128 stands for zero in the data rows.
Each row of this table is followed by its label. One hidden rule gives the labels. It looks at one to three of the table's principal directions, none of them among the few with the most spread.
105 57 181 155 52 101 140 114 121 159 169 123 165 93 147 145 111 166 128 88 137 132 93 108 104 106 133 107 144 120 159 72 130 186 143 102 183 157 122 120 85 137 127 133 135 126 142 143 2
137 155 72 106 241 158 126 119 177 153 152 104 81 167 152 130 147 93 127 143 150 133 167 185 181 162 119 143 159 127 159 171 161 87 108 151 117 87 116 103 133 127 126 99 128 113 97 86 3
158 94 162 169 55 128 114 101 147 110 89 131 105 141 115 138 91 126 73 101 140 179 102 97 78 128 109 121 106 146 119 142 145 157 129 86 150 174 121 120 74 152 141 125 159 137 131 125 3
143 117 103 174 151 132 136 143 141 99 99 122 160 163 185 90 169 133 157 130 157 120 135 176 146 136 88 139 99 127 140 144 116 66 133 142 152 157 111 163 195 163 130 138 181 165 127 87 1
140 172 84 96 182 158 107 137 147 125 116 124 70 144 133 85 148 104 128 147 150 130 177 129 140 153 95 133 120 130 146 163 162 65 110 176 115 128 135 140 188 161 125 127 154 170 125 114 3
74 106 140 161 68 111 174 149 116 116 147 156 118 139 87 122 118 140 127 139 86 123 110 102 143 82 136 132 146 159 143 117 106 117 163 125 109 102 169 120 111 136 113 84 130 112 137 168 4
114 158 132 168 115 161 127 144 120 177 100 146 98 171 92 143 140 95 128 131 107 131 112 131 177 124 129 132 163 154 131 139 142 125 135 184 43 69 116 110 174 130 102 131 164 133 113 113 3
58 145 141 172 76 111 181 142 154 112 156 171 107 158 104 74 103 122 116 134 105 68 176 121 139 84 145 145 146 118 192 79 108 48 172 148 109 61 190 139 135 132 151 101 122 59 116 147 2
152 104 163 132 135 122 93 53 166 101 93 99 100 101 146 183 122 111 90 119 165 167 146 152 96 183 137 134 75 119 90 176 125 159 106 52 146 136 116 103 55 101 159 104 114 122 119 93 1
78 86 102 158 156 124 141 101 152 103 139 103 146 124 133 139 174 112 162 134 162 102 152 188 133 111 125 155 112 115 114 117 133 84 115 129 108 94 141 136 139 106 145 69 118 107 122 120 3
157 186 114 125 229 138 102 140 189 126 162 134 115 169 167 74 137 112 91 144 133 110 189 150 155 162 105 114 174 110 211 156 161 62 128 126 204 142 143 120 101 164 137 160 95 104 98 69 3
73 62 134 101 115 124 134 82 116 125 155 92 120 88 122 143 147 129 151 168 139 148 136 125 110 119 113 139 107 121 105 130 120 138 110 111 134 141 135 119 107 101 122 81 138 121 139 133 2
121 135 206 169 74 116 88 120 144 169 114 177 131 147 142 149 116 129 120 127 102 141 107 98 141 131 127 130 136 108 166 97 131 159 163 130 144 97 122 120 111 128 133 146 132 151 108 117 3
161 115 73 53 132 145 167 146 116 103 166 100 112 160 157 50 107 137 112 150 128 167 130 118 121 134 91 146 81 127 145 151 129 102 122 136 134 177 102 155 184 164 120 122 186 134 140 125 2
122 124 87 69 219 132 116 98 153 118 164 91 91 98 135 115 125 128 123 153 159 116 187 134 110 141 126 122 135 124 140 150 154 82 90 124 170 128 157 111 97 113 151 99 99 120 124 147 1
165 137 45 46 255 172 139 146 116 92 158 67 141 161 186 46 156 98 110 181 161 139 172 178 148 171 94 137 92 125 143 182 151 59 81 122 149 156 97 149 181 137 138 141 154 128 131 74 2
180 214 42 47 213 161 129 176 108 99 115 110 109 144 154 89 139 100 150 145 136 107 163 160 140 172 106 134 99 121 105 180 104 81 107 152 94 144 113 160 237 155 119 165 140 147 124 116 1
122 166 154 126 102 132 135 150 105 98 95 137 116 142 128 110 119 145 110 158 93 128 135 107 148 136 142 128 103 133 121 138 95 101 136 125 100 101 121 141 161 110 116 157 130 129 114 132 4
233 99 126 54 121 138 118 117 125 101 149 81 152 145 141 98 87 134 40 117 125 218 80 101 93 159 115 115 84 118 103 167 159 199 88 76 167 226 63 135 78 146 138 162 138 130 145 97 3
149 201 88 90 171 140 138 170 100 120 125 162 126 140 107 74 94 107 119 134 113 68 169 111 114 123 138 126 130 151 150 126 113 73 140 137 115 97 174 136 163 141 141 155 118 103 135 160 3
150 211 231 162 51 119 80 158 95 68 29 201 132 178 132 100 93 145 72 177 50 164 111 58 103 148 134 133 51 120 118 145 94 125 181 76 115 112 122 147 133 108 129 199 115 146 90 132 2
116 30 94 65 152 101 133 64 150 178 214 72 139 44 144 210 151 111 188 96 184 162 95 173 104 140 123 130 151 76 82 123 147 252 91 117 164 204 107 106 52 118 143 63 104 128 165 118 3
130 53 192 142 63 106 103 122 131 145 161 129 166 117 173 119 136 178 130 143 110 176 76 79 130 116 96 112 140 106 160 102 133 180 138 130 222 207 100 139 100 147 114 151 151 193 141 110 3
210 194 114 111 135 170 126 181 68 92 55 145 143 195 106 73 98 118 64 150 88 152 98 95 131 140 140 133 84 172 93 168 127 110 122 134 63 119 91 146 179 122 122 195 156 132 129 122 2
94 85 121 118 124 127 126 104 110 112 124 106 134 81 126 161 110 146 154 118 149 75 143 133 79 104 163 148 95 136 90 91 114 121 112 122 98 61 154 118 134 65 146 91 97 114 114 198 4
133 122 122 133 168 117 98 116 95 106 97 129 192 118 130 136 162 141 173 145 134 130 106 149 72 115 125 150 84 108 65 126 147 152 128 120 115 157 116 131 113 87 125 131 87 112 117 136 2
117 157 113 151 142 111 139 141 134 146 135 156 137 123 122 117 144 140 170 115 128 92 140 137 133 112 128 124 161 118 144 111 123 107 150 169 134 140 149 135 147 146 124 138 120 119 133 134 3
159 134 159 119 94 123 113 145 105 146 128 137 153 135 111 135 114 143 108 116 93 161 77 96 125 125 136 113 128 125 114 126 142 191 131 130 117 148 102 124 116 130 110 159 121 144 129 137 3
130 146 78 22 92 128 145 124 74 71 102 121 98 107 90 117 105 109 159 177 107 158 121 94 83 123 128 170 26 105 26 147 80 137 116 137 40 139 126 172 209 95 146 96 149 150 153 190 3
111 95 210 195 14 141 110 123 99 54 52 169 146 181 106 121 79 133 50 159 81 132 90 70 91 90 171 178 35 158 99 93 107 100 155 88 56 15 131 139 131 57 174 110 125 113 97 179 3
56 104 146 172 74 108 140 127 141 190 139 140 96 72 95 205 135 141 192 86 130 86 125 125 155 93 147 105 207 139 133 81 114 164 138 168 114 86 166 105 119 124 95 96 120 157 133 170 2
94 187 120 136 156 134 124 163 135 142 152 158 96 141 120 94 155 134 149 153 102 108 162 113 151 123 104 119 182 134 184 134 139 86 161 162 142 136 159 121 150 164 84 144 109 121 113 120 1
101 136 149 131 72 97 177 145 109 118 147 133 131 117 121 127 116 174 144 124 85 135 111 116 143 114 155 117 130 118 124 121 89 157 159 124 112 138 128 130 133 116 96 134 120 112 128 151 4
100 155 103 123 194 167 122 142 142 139 126 114 61 165 133 115 161 116 128 188 118 140 161 134 191 145 95 129 165 159 161 180 139 53 114 164 117 96 129 110 162 142 94 115 154 145 99 104 4
131 130 132 121 175 118 97 98 130 116 115 129 153 122 127 145 143 113 135 133 140 132 130 158 93 140 146 150 86 99 88 138 159 149 120 113 103 110 128 116 90 86 156 107 80 104 113 129 3
183 255 76 70 202 167 132 196 90 63 72 155 101 194 146 45 102 105 100 188 92 107 177 122 134 168 117 146 77 148 128 190 86 33 142 120 91 108 131 155 216 136 124 191 135 107 100 120 2
214 192 120 146 162 166 109 161 143 117 87 149 126 204 166 66 101 113 63 114 131 108 145 135 142 166 119 133 111 148 172 155 136 60 131 145 124 106 105 140 181 167 151 194 162 121 101 87 3
87 208 150 151 133 114 117 136 140 131 95 168 90 108 129 147 115 133 164 125 116 68 189 131 123 136 155 125 145 115 145 110 96 104 165 126 117 67 175 117 138 98 113 145 83 112 92 148 2
131 201 133 169 97 136 153 177 165 140 132 170 86 175 134 80 117 118 103 104 108 97 163 121 186 137 122 114 179 134 210 122 114 72 167 165 129 110 144 144 181 190 113 167 155 128 122 93 3
91 94 130 153 183 151 96 114 103 185 139 120 162 126 133 167 172 133 178 153 132 119 105 142 138 107 128 143 163 146 129 104 162 148 129 156 112 83 111 94 132 80 96 114 114 129 105 130 1
144 131 160 138 106 126 129 165 117 99 129 143 163 154 169 94 118 150 98 129 106 113 120 122 136 135 119 126 100 136 164 123 103 102 147 95 160 117 125 143 141 153 127 159 130 127 115 122 2
121 170 164 150 127 113 106 124 183 139 138 141 107 126 131 141 131 105 101 108 133 122 165 136 158 153 124 96 168 99 178 124 134 117 131 103 175 125 143 130 97 160 143 146 105 131 121 93 1
159 226 73 125 223 170 116 156 186 119 90 125 40 177 154 117 157 79 118 142 145 111 192 184 205 194 108 131 157 129 146 207 129 42 105 178 93 97 122 130 187 163 123 146 139 144 93 61 2
107 122 174 167 78 134 105 97 166 119 101 143 77 129 124 159 113 117 100 139 124 119 144 106 138 136 139 139 135 128 135 125 104 105 131 131 121 84 141 122 116 112 154 117 127 129 109 121 1
108 155 101 121 189 165 112 115 127 102 109 144 80 175 132 85 128 114 127 209 112 113 178 114 119 127 107 176 102 162 149 162 119 29 146 143 104 72 157 112 166 103 126 100 140 100 88 134 1
132 164 94 96 111 126 177 142 162 121 156 106 69 120 108 112 111 109 105 94 132 125 171 143 169 149 136 103 150 126 147 152 111 114 115 132 112 133 143 137 151 169 116 121 146 127 148 112 4
93 108 130 158 125 161 112 153 78 94 89 146 151 176 112 119 162 121 139 211 87 134 86 103 143 90 116 169 106 159 93 131 117 82 134 159 69 83 118 141 181 90 125 113 139 142 112 147 1
111 126 160 174 36 112 150 159 128 109 135 157 129 146 104 119 118 145 105 104 97 138 91 100 116 99 122 121 141 129 140 110 123 142 161 124 121 156 135 138 116 169 117 134 121 107 127 144 3
162 138 92 141 206 176 90 154 116 137 86 107 123 155 133 143 173 121 135 155 136 138 104 142 158 140 102 125 167 165 98 175 159 108 88 178 110 142 93 117 150 131 99 156 133 162 110 100 4
109 183 122 122 174 139 112 133 129 135 112 134 97 118 108 159 112 119 132 130 124 89 162 134 119 132 159 125 154 133 122 125 132 115 125 124 98 64 152 101 112 87 124 133 71 91 91 158 2
161 60 175 155 55 91 127 154 112 127 161 133 222 119 185 96 133 192 135 89 123 152 58 107 95 110 94 103 117 105 155 91 133 192 151 108 226 243 99 154 110 183 114 175 145 170 150 119 2
146 146 105 90 116 144 137 141 130 123 128 133 100 139 96 105 101 99 94 131 126 123 144 101 135 122 116 127 133 145 136 127 121 97 110 130 124 122 140 144 136 156 141 129 148 120 147 132 2
112 187 105 36 95 106 175 183 42 78 149 150 160 120 109 60 85 161 157 175 60 104 125 77 93 94 162 143 66 93 95 92 69 120 159 138 76 123 141 177 219 87 133 158 107 105 137 216 1
190 48 120 169 104 133 143 137 148 134 133 100 159 151 177 122 136 142 97 71 175 168 66 153 140 137 92 110 132 146 143 141 156 146 104 128 183 206 76 142 117 202 145 138 194 172 155 89 2
146 126 59 2 218 158 101 93 90 131 113 61 97 78 120 181 166 120 189 197 139 170 124 136 138 160 126 155 97 114 11 181 116 165 56 166 70 147 75 129 168 56 103 110 120 163 134 129 2
72 62 60 11 227 141 134 81 156 121 228 54 76 83 157 116 160 115 158 200 166 141 185 150 136 139 101 154 125 96 135 148 153 90 72 142 164 134 140 119 113 102 142 41 108 123 131 131 2
145 77 154 116 30 105 153 105 93 141 128 106 161 98 101 149 104 149 126 87 125 186 71 106 90 114 131 114 88 126 82 113 121 227 129 93 115 187 95 134 115 131 108 127 169 142 166 143 1
Which label does each new row get?
138 21 168 222 103 103 116 62 171 170 103 87 154 80 144 223 139 159 132 42 201 142 93 168 117 126 133 90 161 150 115 113 152 179 94 94 193 154 108 96 37 133 141 105 154 157 141 116 -> 4
97 113 126 129 195 154 111 102 190 112 179 99 80 163 164 88 152 128 91 193 128 132 189 132 173 143 100 137 159 130 207 156 147 31 115 134 185 105 138 112 121 130 129 102 126 115 90 85 -> 1
139 111 181 209 135 109 116 116 138 129 119 137 194 150 180 129 138 176 122 101 132 122 109 156 119 130 150 127 118 120 159 106 142 135 160 101 164 118 104 114 104 107 131 157 110 107 95 109 -> 1
120 121 135 93 188 126 113 101 100 125 141 115 152 104 143 121 107 158 129 155 130 100 157 121 83 126 152 135 98 138 134 116 128 109 126 92 152 87 146 101 99 72 138 126 91 87 105 169 -> 4
144 74 238 228 73 79 96 93 170 168 148 174 212 126 173 136 105 162 95 64 137 110 109 122 92 119 131 105 150 115 213 67 144 178 178 61 252 149 145 101 5 150 149 157 106 98 121 92 -> 2
200 188 91 93 230 136 109 123 116 111 101 103 164 128 171 128 133 106 130 111 162 122 147 194 99 191 145 126 85 100 88 174 131 147 111 94 119 155 94 128 141 108 151 177 102 102 116 90 -> 1
58 152 136 111 108 140 134 118 142 118 128 127 42 116 88 127 118 128 125 179 100 105 190 89 160 115 137 133 145 146 146 126 100 57 125 151 96 50 174 121 157 101 111 95 127 128 110 161 -> 4
88 161 219 153 102 80 102 99 126 132 142 160 156 97 127 172 130 167 134 123 90 144 129 116 93 136 163 121 116 95 142 104 122 199 189 44 155 119 137 94 46 86 99 138 39 72 95 134 -> 1
187 109 126 105 200 128 87 119 104 101 103 94 191 124 192 126 156 155 134 141 153 171 106 153 95 165 101 122 67 125 100 166 144 151 109 68 192 195 80 132 114 123 121 159 126 165 123 102 -> 4
104 207 155 236 159 149 128 161 183 148 102 180 92 193 148 119 127 109 103 118 114 43 189 163 198 141 143 123 207 158 226 127 109 27 171 148 124 20 168 101 140 144 122 159 115 78 68 83 -> 4
191 170 26 0 251 175 98 144 64 116 83 84 116 109 85 131 136 83 146 188 135 143 132 121 129 149 117 134 90 152 20 190 134 116 39 158 67 129 109 145 179 94 131 133 134 177 156 157 -> 2
100 21 186 154 84 102 129 78 120 172 170 95 175 76 133 197 124 174 129 87 147 156 71 127 99 105 159 113 143 125 120 79 159 228 121 88 161 134 101 88 31 87 124 101 102 107 132 151 -> 4
83 117 192 196 95 128 104 103 143 156 128 146 128 125 136 171 126 138 126 107 125 105 136 131 113 123 144 134 141 141 167 94 133 145 166 94 127 61 143 88 98 105 108 118 101 95 87 131 -> 1
219 142 38 47 255 156 117 128 146 121 154 59 140 124 194 82 146 114 118 98 205 130 168 200 107 193 96 115 104 116 131 186 181 109 67 123 174 199 93 131 141 169 138 156 132 130 132 77 -> 2
121 149 143 95 91 124 132 124 127 133 118 130 71 94 122 182 99 128 129 112 121 127 125 121 120 154 146 127 123 120 96 143 94 170 127 116 94 112 129 111 110 120 124 125 105 111 114 150 -> 2
135 31 189 251 31 96 133 110 147 156 113 134 196 124 125 158 145 163 118 46 159 149 51 134 117 89 127 103 155 132 131 79 169 185 132 135 165 180 101 130 67 162 141 131 158 150 156 111 -> 2
146 125 103 26 88 126 141 146 71 135 140 126 122 99 92 110 105 114 139 158 105 176 95 68 116 119 110 121 105 120 83 130 112 185 111 138 118 193 117 158 151 140 123 135 164 175 186 155 -> 2
137 214 66 94 199 158 134 160 99 81 92 140 114 156 121 99 107 91 129 139 127 68 178 161 98 141 161 165 71 140 99 146 116 66 136 125 34 35 155 132 200 88 149 124 94 82 95 170 -> 1
94 188 162 151 26 104 161 191 132 127 150 184 110 143 106 130 121 135 141 105 59 106 106 108 171 114 145 126 160 101 148 103 81 156 186 159 77 110 144 146 170 162 95 147 101 118 118 138 -> 3
169 232 136 158 114 122 115 192 137 85 77 185 124 175 152 98 118 121 113 109 104 110 133 130 134 154 126 124 105 108 143 143 106 94 168 128 117 130 130 165 191 172 143 186 118 152 107 125 -> 1
135 94 200 123 14 110 137 115 100 139 129 150 129 109 99 135 61 164 82 124 81 148 93 41 110 105 149 114 119 158 137 99 87 176 150 92 151 126 138 117 85 120 122 142 149 129 148 166 -> 4
122 116 151 131 201 145 87 87 149 149 126 107 112 140 122 143 140 135 96 172 127 148 150 121 148 137 125 122 150 153 150 153 164 95 100 114 158 88 127 86 66 95 121 114 112 115 97 113 -> 4
136 86 140 197 84 129 150 129 168 140 150 124 136 170 155 114 132 139 98 81 148 140 101 150 151 120 118 128 142 127 178 110 153 113 139 147 138 131 100 135 145 175 144 121 171 128 123 104 -> 1
80 158 136 169 0 117 158 146 94 105 69 174 73 102 30 155 88 128 145 89 98 98 118 75 80 76 164 135 109 159 70 98 95 138 163 159 11 80 183 137 182 120 118 100 135 137 142 229 -> 1
142 50 78 48 169 135 146 74 82 123 130 54 133 75 104 160 127 129 141 158 162 188 107 127 94 127 120 126 91 157 44 166 127 172 67 86 136 185 103 114 85 89 126 84 160 135 173 148 -> 4
113 126 79 74 166 133 165 142 167 106 197 90 96 132 168 64 144 116 126 152 142 123 180 156 177 148 113 126 144 89 172 143 130 79 105 162 156 153 130 156 167 150 136 116 139 141 139 88 -> 3
174 0 124 84 130 123 130 74 152 117 181 61 159 100 203 133 118 144 98 112 186 175 106 144 107 154 91 129 81 134 141 142 124 157 88 55 238 198 92 129 75 156 158 92 178 157 160 97 -> 4
146 111 118 53 153 124 127 110 123 129 158 98 122 95 132 138 105 127 113 145 131 140 132 114 127 144 140 118 125 114 111 136 118 151 92 111 156 143 121 126 96 107 151 127 115 129 144 138 -> 2
